(in the rows, 128 means zero)
Named moves come first, each a turn or a mirror and shown by rows before and after it. Which of them, in which order, take the first row of each pair that follows to the second? Write the first one first, as in the answered first pair.
move j290:
[ 91 135 134 137  90 115 150  81 132 140 153 138 125 145  76 133 129] |-> [151 156 113 139 117  93 112 128 120 173 132 159 130 147 100 143  81]
[139 148 147 103 135  73 129 168 128 135 134 142 114 126 126 138 131] |-> [107 134 155 102 123  82 149 141 134 117 145 127 113 125 111 134 159]
[114 111 124 139 124 124 136 110 130 147 160 111 128 121 126 128 145] |-> [141 121 118 138 133 115 118 131 129 164 148 121 126 123 139 130 120]
[ 79 126 123 153  93 175 115 101 111 151 110 115 122 121  94 128  96] |-> [111 134 116 149 107 161  95 125 109 170 102 127 125 116 107 131  67]
move j904:
[116 100 146 142  86 105 139 115 127 121 161 106  91  84 136 120 128] |-> [145 104 151 128 113  95 103 153 125 143 144 108 101  71 149 137 125]
[149  94 131 126 132 139 109 155 115 148 131 134 145 128 166 120 114] |-> [148 132 118 116 142 150 107 148 129 123  81 117 136 129 136 153 117]
[114 131  72 164 104 146 130 115 150 149  96 130 115 156 116 121  75] |-> [114 108  80 167  98 133 129 123 141 166 129 143 122 151 135 104  70]
move j851:
[116 131 137 151 136 110 158 136 122 157 141 135 127 122 117 109 154] |-> [131 105 138 139 137 149 149 143 123 142 116 135 125 136 156 100 139]
[141 114 121 127 126 144 139 136 129 113 126 130 117 148 153 110 110] |-> [112 137 107 150 119 120 147 110 134 125 134 122 120 136 104 127 119]
[123  82 156  97 147 137 106 134 138 179 119 111 157 112 141 150 149] |-> [106  98 142 112 142 132 111 114 142 183 113 102 159 111 114 162 152]
[120 134 128 112 144 147  93 129 135 132  73 112 124 115 135 191 126] |-> [124 156 139 112 148  99 101 144 128 143 112 126 125  92 119 189 146]
move j216:
[134 107 132 103 134 167 117 111 127 123 113 117 110 149 141 142 148] |-> [162 131 131 101 151 126 104 150 120 147 131 134 113 136 137 145 137]
[122 176 136  83 137 147 186 128 141   9  95 122  88 126  95 141 172] |-> [177 229  94 119 162  68 148 172 126  95 110 150 101 109  73 167 112]
[121 108 133 139 142 176 122 128 121 131 130 144 138 137 169 103  87] |-> [134 116 141 127 145 160 120 152 118 130 141 152 137 128 178 100  96]
[135 160 119 109 137 127 172 139 140 105 127 141 109  87 120 116 128] |-> [129 162  97 134 134 125 167 122 146 127 115 139 111  94 109 122 110]
Then:
Each pair is two moves apart.
[ 94 107 110 177 119 137 159  99 115 106 118 109 122 142 107 109 146] |-> [127 134  92 190 134  95 140 125 105 150 128 124 131 134  99 120 119] : j216 j216
[121 154 125 113 163 113  98 127 144 150  98 121 138 117 106 146 146] |-> [136 139 150  92 155 100 131 147 131 116 147 145 120 121 149  98 162] : j904 j851
[ 92 102 177  84 143 131  93 139 117 131 135 129 169 127 131 126 190] |-> [130 100 141 111 155 136  61 146 114 179 112 134 177 140 149 134 127] : j216 j851
[143 142  77 163 136 180 113  93 140 152  49 110 124 158 127 160  51] |-> [136  97 166  77 121 191 160 130 131  44 109 125 100 146 190 107 151] : j216 j904
[119 176 132 124 123  62 183 105 138  85 156 122 103 128  73 122 131] |-> [110 171 130 127 120  72 187  99 143  81 153 118 103 132  72 124 134] : j216 j216
[ 97 112 161  80 119 142 146 142 149  92 137 112 104 101 160 137 236] |-> [ 72 102 139 103 116 180 140 104 160 100 101  89 109 115 144 154 217] : j904 j851
[127 118 169  94 121 128 135 115 114 135 182 123 144 134 136  99 198] |-> [101 131 147 114 112 129 141  84 123 143 173 112 145 133  98 115 199] : j851 j851
[131 150 111 145 124 115 153 124 129 120 133 135 119 136 115 128 123] |-> [140 118 117 145 122 140 142 130 125 127 126 138 127 146 155 113 111] : j904 j851
[ 85  90 137 176  96 135 144  70 116 151 158 118 130 127 115 104 122] |-> [117  94 141 174 106 105 132 104 102 178 183 141 139 119 135  94 113] : j851 j216
[124  93 154 127 144 118 103 133 116 154 153 127 154 110 153 120 142] |-> [100 134 133 131 138 143 133  90 142  98 103 106 131 121 102 151 146] : j904 j904
[151 116 125 111 127 149 131 140 141  99 116 138 115 149 166 117 100] |-> [100 145 120 135 111 115 157 101 145 103 147 119 119 131  96 133 135] : j290 j851
[130  70 149  92 123 154 133 141 127 127 144 124 131 137 174 102 153] |-> [101  75 137 131 116 125 119 112 127 179 163 111 152 128 133 119 148] : j851 j904
[116 175 149 172 107 112 172 132 123 137 166 118 135 115  76 119 116] |-> [178 136 153 142 129 164 145 177 120 132 130 131 132 141 160  96  71] : j290 j851
[198 120 142 133 130 110 134 162 125 111 139 164 104 109 163 109 100] |-> [163 142 117 182 118  82 145 118 125 148 161 155 112  99 103 123  88] : j216 j851
[120 100 117 131 123 180 126  77 134  85  99 138 118 154 165 123  86] |-> [109 145  99 148 127 152 123  59 144  98  88 129 121 143 110 159  90] : j216 j851
[153 116 130 119 166 105  77 166 124 163  94 135 146 115 131 131 139] |-> [129 156 104 130 152 129 115 121 144 118  56 116 121 133  90 147 134] : j904 j290
[ 75 105 164 103 120 162 138  97 130  87 104 114 161 126 122 140 156] |-> [151  99 156 107 146 127  94 164 107 151 118 153 174 122 178 128 100] : j904 j290
[122 138 130 147 116  74 155 152 147 136 167 147 114 118  92  97 121] |-> [125  80 138 129 110 159 153 139 156 104 122 134 110 149 147  78 109] : j851 j290
[ 99  98 167 112 116 172 128 134 129 118 116 124 137 146 146 121 144] |-> [128 134 138 114 129 175 121 143 139 114  77 124 125 154 135 144 109] : j290 j904
[145 145 119  86 111  86 166 145 104  89 172 157 109 109 147 108 148] |-> [112 152  70 148 101 102 160  79 114 138 151 131 120 121  96 129 103] : j216 j290
[137 133 124 131 128 141 153  70 129  89 138 113 104 157 149 116 100] |-> [152 125 139 115 135 131 151  99 120  89 157 125 102 149 170 106 105] : j851 j851
[167 153 109  73 134 123  94 170 120  94 125 155 139 130 164 124 131] |-> [141 188  99  94 130  84 109 156 119 110 150 150 144 114 111 142 146] : j851 j851
[ 86 145 104 149 104 151 167  79 138  86 105 109 102 155 106 144 126] |-> [151 161 137 109 125  65 158 166 110 101 172 155 101 126 142 120 142] : j851 j290
[153 179 133 128 132 115  90 147 129 174 105 127 131 116  94 154 116] |-> [ 96  98 153 134  83 177 132  87 131 139 144 112 130 134 123 103 146] : j216 j904
[169 165  90 110 159 140  97 131 139 106  51 112 117 147 105 159  88] |-> [112 104 120 114 106 172 170  79 129  53 126 117  98 159 129  91 124] : j216 j904
[121  99 117 121  90 165  97 104 119 143 130  80 104 142 133 137 140] |-> [135 111 141  91  96 127  98 141 108 128 159  96 101 124 144 130 170] : j216 j290
[140  95 154 107 122 126 128 141 126 105 144 140 129 127 154 123 158] |-> [121 123 128 125 125 142 121 108 147 108  95 112 128 127 110 164 152] : j904 j851
